In the data rows, zero lies at 4.5, halfway between 4 and 5.
Here are some rows, each followed by its group. Groups can overlap.
[2,4,4,4,6,4,3,4,5,4,6,7,5,4,6,5,5,5,6,5,4,2,5,4,6,5,4,6,5,3,1,3] Q620
[6,6,5,5,4,5,3,5,6,6,5,5,4,6,5,5,5,6,5,3,4,3,3,6,5,6,3,5,7,5,4,4] Q592
[5,5,5,6,4,6,7,5,5,2,2,7,2,4,5,5,5,3,3,6,3,8,5,5,2,3,6,3,1,6,4,5] Q649
[3,3,2,4,6,4,3,4,4,3,4,6,6,4,5,5,5,2,5,4,2,4,5,4,5,5,5,6,2,2,3,6] Q501
[4,5,5,5,4,5,3,5,7,6,6,7,5,5,6,5,5,1,7,4,4,2,3,6,7,5,4,4,6,4,3,3] Q501
[2,3,3,3,5,4,3,5,5,4,4,7,5,5,6,5,5,4,6,6,4,3,3,5,7,5,5,5,4,3,2,3] Q620
[9,7,7,4,1,5,3,5,1,7,5,4,3,6,5,4,5,6,4,7,2,4,5,6,5,5,4,4,3,7,4,4] Q472
[5,5,5,6,4,5,7,5,5,3,3,6,2,4,4,5,4,3,2,4,5,7,6,5,1,4,6,2,3,8,5,3] Q649
[3,2,1,3,7,4,5,3,5,2,3,3,7,3,4,5,4,5,5,3,7,5,3,2,6,4,5,5,4,3,6,7] Q303
[3,2,3,3,9,4,5,4,5,2,3,4,6,4,5,5,4,3,5,4,5,5,3,3,5,5,4,7,4,3,5,8] Q592
[6,6,4,5,2,5,5,5,4,5,3,5,3,4,2,5,4,5,1,5,3,6,6,7,2,4,6,5,5,3,6,2] Q649
[8,7,6,5,1,5,3,4,3,6,5,4,3,6,5,4,4,2,4,6,3,3,5,6,3,5,3,3,5,7,4,4] Q472
[6,6,7,5,4,4,3,5,3,7,4,4,2,5,5,4,4,6,4,5,3,4,7,5,3,3,5,4,1,5,3,3] Q47
[3,2,1,4,4,4,4,4,4,2,4,4,6,4,5,5,4,5,5,6,4,4,3,3,5,5,5,6,2,3,5,7] Q592
[2,2,2,4,5,4,6,4,6,3,5,2,7,3,4,5,4,6,5,5,7,5,3,2,6,5,4,3,4,4,7,6] Q303
[6,6,7,5,2,5,3,5,3,6,6,5,4,6,5,4,5,3,5,3,3,3,4,7,6,6,3,6,8,6,4,4] Q592
[2,2,4,4,7,4,5,3,4,2,4,3,7,3,4,5,4,5,5,3,6,4,2,2,6,4,5,5,4,4,6,7] Q303
[8,7,6,6,2,5,3,5,2,7,5,3,2,6,5,4,4,5,4,3,3,4,6,5,3,4,4,6,3,6,4,4] Q184
[3,4,4,4,4,4,2,5,7,6,7,7,5,5,5,6,5,5,7,2,4,2,4,5,8,5,5,7,4,4,2,3] Q620
[2,3,5,4,6,4,6,3,4,3,3,2,7,3,4,5,4,8,5,3,6,5,4,2,6,5,4,4,5,4,7,6] Q303
[3,2,4,3,6,4,5,4,5,2,3,2,6,3,4,5,4,4,5,4,5,5,4,3,6,5,5,5,5,4,7,7] Q303
[8,7,8,5,3,5,3,5,3,7,6,4,3,6,6,4,5,4,5,5,3,3,5,7,4,5,3,2,7,8,4,4] Q472
[6,7,6,5,3,5,3,5,2,6,7,4,3,6,5,4,5,6,5,4,3,3,4,7,4,6,3,5,8,7,4,5] Q303
[3,2,3,3,5,4,6,3,4,3,2,2,7,3,4,5,4,6,5,3,6,5,3,2,6,5,5,5,5,4,6,7] Q303
[5,5,7,5,5,5,6,6,3,4,4,5,3,4,3,5,4,1,2,5,6,6,6,6,4,3,6,3,6,5,5,2] Q649
[2,3,5,5,7,5,3,4,5,5,4,8,5,5,6,4,5,2,6,6,5,3,5,5,6,5,5,6,4,3,1,3] Q620
[7,6,6,5,2,5,3,5,3,7,5,4,3,6,6,4,4,4,4,4,3,3,5,6,4,6,4,3,4,8,4,5] Q472
[3,3,4,4,6,4,6,4,6,3,3,2,7,3,3,5,4,5,5,4,8,6,3,2,5,4,4,5,6,5,7,6] Q303
[3,3,3,3,5,4,8,3,7,4,5,3,7,3,3,5,4,5,7,3,6,6,2,4,7,4,4,2,5,5,6,4] Q184
[5,6,6,6,3,5,4,5,4,5,5,5,3,5,6,4,5,2,3,8,2,6,8,3,3,2,5,4,3,4,2,4] Q47
[5,6,7,5,6,5,5,5,4,4,5,5,3,4,5,4,5,1,3,5,4,6,7,2,3,2,5,3,2,4,1,7] Q197
[3,3,4,4,3,4,8,3,7,4,4,2,7,3,3,5,4,4,7,4,7,6,5,2,5,5,4,2,5,5,6,4] Q184
[4,2,1,4,6,4,4,4,5,2,4,5,6,4,5,5,4,6,5,3,5,4,4,3,5,5,5,7,4,2,5,8] Q501
[3,3,1,4,6,4,4,3,4,2,5,4,6,3,5,5,4,5,5,6,5,4,4,3,5,5,5,8,3,2,5,7] Q501
[4,3,3,4,7,4,4,4,5,3,6,5,6,4,5,4,4,6,5,1,6,4,3,5,6,5,5,7,6,1,3,6] Q501
[6,7,5,6,1,5,3,5,2,7,6,4,3,6,5,4,5,6,4,5,4,3,4,6,4,5,3,5,5,7,4,5] Q303
[7,6,6,6,5,4,4,5,3,6,4,4,3,5,6,3,5,4,3,4,1,6,8,4,3,2,5,5,1,4,3,4] Q47
[2,2,1,3,6,4,5,3,4,2,3,3,6,3,4,5,4,3,6,3,7,4,4,2,5,5,5,6,4,3,6,8] Q592
[3,4,5,5,6,5,3,6,7,5,5,8,4,5,6,5,6,5,7,2,3,2,4,6,6,5,4,6,6,4,2,2] Q620
[4,3,2,4,3,4,3,4,5,4,7,7,6,5,6,5,5,4,6,6,4,3,4,5,5,5,5,6,3,2,2,4] Q620
[5,2,3,4,4,4,5,4,3,2,4,4,6,3,4,5,4,5,5,6,7,4,4,2,6,5,5,6,5,3,5,8] Q592
[5,6,6,6,4,5,3,5,6,6,6,6,4,6,5,5,5,1,6,6,4,2,2,6,5,5,3,4,9,5,4,4] Q501
[4,3,4,4,5,4,3,5,6,4,5,7,5,5,6,5,5,4,5,1,3,3,4,5,6,5,5,6,6,3,1,4] Q620
[4,3,2,3,4,4,7,3,7,4,4,3,7,3,3,5,4,4,7,4,7,6,5,3,6,4,4,2,4,5,6,4] Q184
[4,3,3,4,6,4,7,3,6,3,4,2,7,3,3,5,5,8,6,6,9,5,3,2,7,4,4,4,3,5,7,6] Q472
[3,5,7,5,6,5,3,6,6,6,6,7,4,6,6,5,5,2,7,4,4,2,4,6,6,5,3,6,3,4,3,3] Q501
[4,5,5,5,4,5,2,6,5,6,5,6,4,6,5,5,5,4,6,7,2,2,2,6,6,5,3,6,2,5,3,4] Q501
[2,3,3,4,6,4,7,4,7,4,4,2,7,3,3,5,4,6,6,5,6,6,4,2,6,5,4,3,4,5,6,5] Q184
[7,7,8,5,4,5,3,5,3,7,6,4,3,6,5,4,5,4,5,2,6,3,5,6,4,6,3,4,8,7,4,5] Q303
[4,5,7,6,4,5,7,5,4,2,3,6,2,4,4,5,5,4,2,6,1,7,4,5,3,4,6,2,6,7,4,4] Q649
[5,5,3,5,4,5,5,6,4,6,5,5,3,4,2,4,4,4,1,5,6,6,6,7,1,5,6,5,3,2,6,2] Q649
[4,6,2,5,2,5,3,6,6,6,4,6,4,6,6,5,5,3,6,3,1,3,2,6,6,5,3,4,5,5,4,4] Q501
[4,3,2,4,6,4,7,4,7,4,3,3,6,3,3,5,4,5,7,6,6,6,4,2,7,5,4,2,2,5,6,4] Q47
[3,2,1,3,7,4,4,4,4,3,5,5,6,4,5,4,4,5,5,3,5,3,4,4,6,5,5,7,2,1,4,7] Q501
[3,2,4,3,8,4,6,3,5,3,4,3,7,3,4,5,4,4,6,1,7,5,3,2,6,4,4,3,4,5,7,6] Q303
[5,5,5,5,4,5,5,5,4,6,2,4,3,4,2,5,4,5,1,3,6,6,7,7,1,5,6,4,3,2,6,2] Q649
[7,7,6,5,3,5,3,5,3,7,6,4,3,7,5,4,5,5,5,2,2,4,5,6,4,6,3,3,4,7,4,5] Q472
[4,2,4,3,5,4,6,3,5,3,3,2,7,3,4,5,4,5,5,3,4,6,3,3,6,4,4,5,4,4,7,6] Q303
[3,2,3,3,6,4,5,3,5,3,2,3,6,3,4,5,4,4,6,3,5,4,3,2,5,4,5,5,4,4,7,7] Q303
[4,2,2,4,8,3,5,3,5,2,4,4,6,3,5,4,4,6,5,4,6,4,4,3,5,5,5,4,4,3,6,8] Q592
[8,6,2,5,4,5,5,6,4,6,3,4,4,4,2,5,4,2,2,5,5,6,6,6,2,5,6,5,5,1,7,2] Q197
[4,3,1,3,5,4,7,4,8,4,4,3,6,3,3,5,4,4,6,6,8,6,3,4,7,4,4,3,2,5,6,4] Q184
[4,6,7,5,5,4,4,5,3,6,4,5,3,5,6,3,5,5,3,4,4,6,8,4,2,3,5,4,1,4,2,4] Q47
[2,2,2,4,5,4,6,3,5,3,4,2,7,3,4,5,4,7,5,5,5,5,3,2,6,4,5,5,3,5,7,6] Q303
[5,6,5,4,2,5,3,5,4,6,6,5,4,6,6,5,5,1,5,2,3,3,4,6,4,6,3,4,5,6,4,4] Q592
[3,5,6,5,3,5,2,6,6,6,6,6,4,6,5,5,5,4,6,5,2,2,3,6,6,5,3,5,5,4,3,3] Q501
[1,2,5,4,5,4,6,3,4,3,4,2,7,3,4,5,5,7,6,3,6,5,3,1,5,4,5,4,6,4,7,6] Q303
[8,7,6,5,3,5,3,5,1,6,7,4,3,7,5,4,5,5,4,4,3,4,5,5,6,6,4,3,5,7,4,4] Q472
[3,2,4,4,6,4,5,3,5,2,5,3,6,3,4,5,4,5,5,3,7,5,4,2,6,5,5,5,1,4,6,7] Q303
[3,2,4,4,6,4,5,4,6,2,4,3,7,3,4,5,4,5,5,4,7,5,4,3,5,4,5,6,5,4,7,7] Q303
[3,3,3,4,5,4,3,5,7,5,6,7,5,4,6,5,5,4,6,5,4,2,4,6,5,5,4,7,6,3,1,3] Q620
[3,2,3,3,6,4,5,3,5,3,4,3,7,3,4,5,4,4,5,3,6,5,3,3,6,5,5,5,6,4,7,7] Q303
[6,7,4,4,3,5,3,5,4,6,5,5,4,6,5,4,5,5,5,5,2,2,3,6,6,6,3,4,3,5,4,4] Q592
[4,5,3,5,6,5,2,5,7,6,5,7,5,6,6,5,6,4,7,3,2,2,3,6,6,5,4,6,4,4,3,3] Q620
[2,3,5,5,4,4,3,4,7,5,5,7,5,4,6,5,5,5,6,4,4,3,4,4,7,5,5,6,6,3,1,3] Q620
[7,6,6,6,2,5,5,6,4,6,4,4,4,4,2,4,4,1,2,7,5,5,6,8,2,4,5,6,6,1,7,2] Q197
[6,6,4,6,2,5,5,5,5,5,3,4,3,4,2,4,4,4,1,8,5,6,5,6,2,5,6,4,3,3,6,3] Q649
[3,3,3,4,5,4,4,4,5,3,4,5,6,4,5,5,5,5,5,4,7,3,4,4,6,5,5,7,3,1,3,6] Q501
[3,3,1,3,7,4,7,4,6,4,4,2,7,3,3,5,4,6,6,5,6,6,4,3,7,4,4,5,6,4,6,4] Q184
[3,3,4,3,5,4,7,3,5,3,4,2,6,3,3,5,4,5,6,2,8,6,4,2,5,4,4,3,3,5,7,5] Q472
[7,7,6,5,2,5,3,5,2,7,7,4,3,6,5,4,5,3,4,3,3,3,4,6,3,6,3,6,7,6,5,5] Q303
[5,6,7,5,3,5,3,5,4,6,6,5,4,6,5,5,5,3,5,3,2,2,3,6,6,6,3,5,6,5,4,4] Q592
[4,3,4,4,6,4,3,4,6,3,5,6,5,4,5,5,4,3,5,4,7,2,3,4,5,5,5,7,6,2,3,5] Q620
[6,6,4,6,2,5,7,6,3,2,3,7,2,4,4,5,4,3,2,2,2,7,5,4,1,3,6,2,5,7,4,5] Q649
[4,3,4,3,5,4,8,3,7,4,4,2,7,3,3,5,4,6,7,2,7,7,3,2,7,4,4,2,3,5,6,3] Q47
[3,4,1,4,3,5,3,5,7,5,6,8,5,5,6,5,5,3,6,3,3,3,4,5,6,5,4,8,5,3,1,3] Q620
[7,7,6,6,4,4,3,5,1,7,6,3,3,6,6,4,4,8,4,5,4,4,6,5,3,4,4,4,7,5,4,4] Q47
[3,2,4,3,9,4,5,3,4,2,4,3,6,3,4,5,4,8,5,5,6,5,3,3,5,4,5,5,4,3,6,8] Q592
[4,6,6,4,5,5,3,5,5,6,6,6,4,6,6,5,5,5,7,8,3,2,2,6,5,6,3,6,3,5,4,4] Q501
[7,6,4,5,0,5,5,5,3,6,2,4,4,5,2,4,4,3,1,6,6,6,6,7,3,4,6,6,1,1,7,3] Q197
Which 3 groups are nearest to each row below, nearest first, going by the distance to the group's nearest row?
[2,2,3,4,6,4,6,4,5,3,3,2,6,3,4,5,4,4,5,4,5,5,4,2,6,4,5,3,1,4,7,6] Q303 Q184 Q472
[5,5,6,5,6,5,6,6,4,3,3,5,2,4,3,4,4,5,1,7,5,6,5,6,3,4,6,2,6,7,5,2] Q649 Q47 Q197
[4,6,5,6,3,5,5,5,3,4,5,5,3,5,5,3,5,0,3,6,4,8,7,2,2,2,5,5,5,4,1,7] Q197 Q47 Q649
[6,5,6,5,4,5,7,6,5,3,3,6,2,4,3,5,4,5,1,6,4,7,4,5,2,3,6,2,4,7,5,3] Q649 Q47 Q197
[6,5,4,6,5,5,7,5,5,2,1,7,2,4,4,4,5,3,2,5,3,7,4,4,1,3,6,4,5,6,4,5] Q649 Q197 Q47
[5,6,8,4,3,5,3,5,3,6,6,5,4,6,6,4,5,3,5,3,2,3,4,6,5,6,3,3,8,6,4,5] Q592 Q303 Q472
Which 3 groups are nearest to each row below, nearest first, going by the distance to the centre of the group?
[6,7,7,4,3,5,2,5,3,6,6,4,4,7,5,4,5,4,5,5,3,3,3,6,5,6,3,4,6,6,4,4] Q472 Q592 Q501
[7,7,7,5,4,4,3,4,2,7,5,4,2,6,5,4,4,5,3,8,3,5,7,4,4,4,4,3,5,5,4,4] Q472 Q47 Q197
Which 4 groups are nearest to each row below, nearest first, going by the distance to the group's nearest row?
[7,6,7,5,4,5,3,5,4,7,8,4,4,7,5,4,5,6,4,2,3,3,4,6,4,6,3,5,4,6,4,5] Q472 Q303 Q592 Q184
[5,6,5,5,3,5,3,5,4,6,7,5,4,6,5,4,5,4,5,3,5,3,4,6,5,5,3,4,5,6,4,4] Q592 Q303 Q472 Q501
[7,7,8,5,3,5,3,5,2,7,7,4,4,6,5,4,5,5,4,4,3,3,5,6,4,6,3,4,6,7,4,5] Q303 Q472 Q592 Q47
[5,5,6,6,3,6,6,6,4,3,3,5,2,4,3,4,4,2,2,5,4,7,4,6,3,4,6,3,6,6,5,2] Q649 Q197 Q472 Q47
Which 4 groups are nearest to each row below, nearest first, going by the distance to the centre of the group?
[6,7,9,5,5,5,3,5,3,7,6,4,4,6,5,4,5,5,4,4,4,3,5,6,4,6,3,4,8,7,4,5] Q472 Q47 Q592 Q501
[3,2,4,3,3,4,4,4,6,2,4,4,6,4,5,5,4,4,5,1,4,4,4,3,5,5,5,8,3,2,5,7] Q592 Q303 Q501 Q620
[7,7,6,5,2,4,3,5,3,7,8,3,2,6,5,4,4,8,3,5,3,4,7,5,3,4,4,4,6,5,4,4] Q472 Q47 Q649 Q197
[4,6,7,5,6,4,3,4,2,6,6,4,2,5,5,3,4,7,3,5,4,5,9,4,3,3,5,6,3,4,3,2] Q47 Q472 Q649 Q197
[6,6,5,4,4,5,3,6,4,6,7,5,4,6,5,5,5,2,6,6,3,3,3,6,5,6,4,5,6,5,4,4] Q501 Q472 Q592 Q620
[8,6,6,4,3,5,3,5,2,7,7,3,3,6,5,4,5,6,4,5,4,3,5,6,4,5,4,3,5,7,4,5] Q472 Q47 Q592 Q501
[2,3,4,3,7,4,7,3,6,4,4,2,6,3,4,5,4,6,6,3,5,5,3,1,5,4,4,4,3,5,7,5] Q303 Q184 Q592 Q47
[5,5,4,5,3,5,6,5,4,5,3,4,3,4,2,5,3,4,1,4,6,6,6,7,1,4,6,4,6,3,6,2] Q649 Q197 Q47 Q472
[8,7,8,5,3,5,3,5,2,7,4,4,3,6,5,4,4,4,4,2,4,4,5,6,4,5,4,4,6,7,4,5] Q472 Q47 Q592 Q649
[4,2,4,4,8,4,4,3,4,2,5,4,6,3,5,5,4,4,5,4,5,4,5,3,5,5,5,6,6,3,5,9] Q303 Q592 Q501 Q184
[5,6,6,5,2,5,4,5,4,5,5,4,3,5,5,4,5,6,3,8,4,6,7,3,2,1,5,4,2,4,2,4] Q47 Q649 Q197 Q472
[4,3,3,4,6,4,4,4,5,4,6,6,5,4,6,5,5,4,5,3,4,3,5,5,6,5,5,8,6,2,3,5] Q620 Q501 Q592 Q303
Which 3 groups are nearest to each row below, nearest first, going by the average distance to the group's rows?
[3,2,2,3,7,4,5,3,5,2,5,3,7,3,4,5,4,5,5,7,4,5,4,3,5,5,5,6,3,4,6,8] Q303 Q592 Q184
[5,6,7,6,5,4,3,4,3,6,4,4,2,6,6,4,5,3,3,2,4,5,8,4,3,3,5,4,1,4,3,2] Q47 Q649 Q197
[2,2,3,4,5,4,6,3,4,3,5,2,6,3,4,5,4,7,6,4,8,5,3,2,6,4,5,2,4,5,7,6] Q303 Q184 Q592
[7,7,6,6,1,5,3,5,1,7,5,4,3,6,5,4,4,4,4,5,4,3,5,6,3,5,3,3,4,7,4,5] Q472 Q47 Q649
[5,5,5,6,6,5,7,5,4,3,3,6,2,4,4,5,4,5,1,7,2,7,5,5,1,3,6,0,6,7,5,3] Q649 Q47 Q197
Which 4 groups are nearest to each row below, nearest first, going by the average distance to the group's rows?
[2,3,2,4,6,4,6,4,6,3,3,2,7,3,4,5,4,4,6,5,6,5,3,3,6,5,5,4,3,5,7,6] Q184 Q303 Q592 Q501
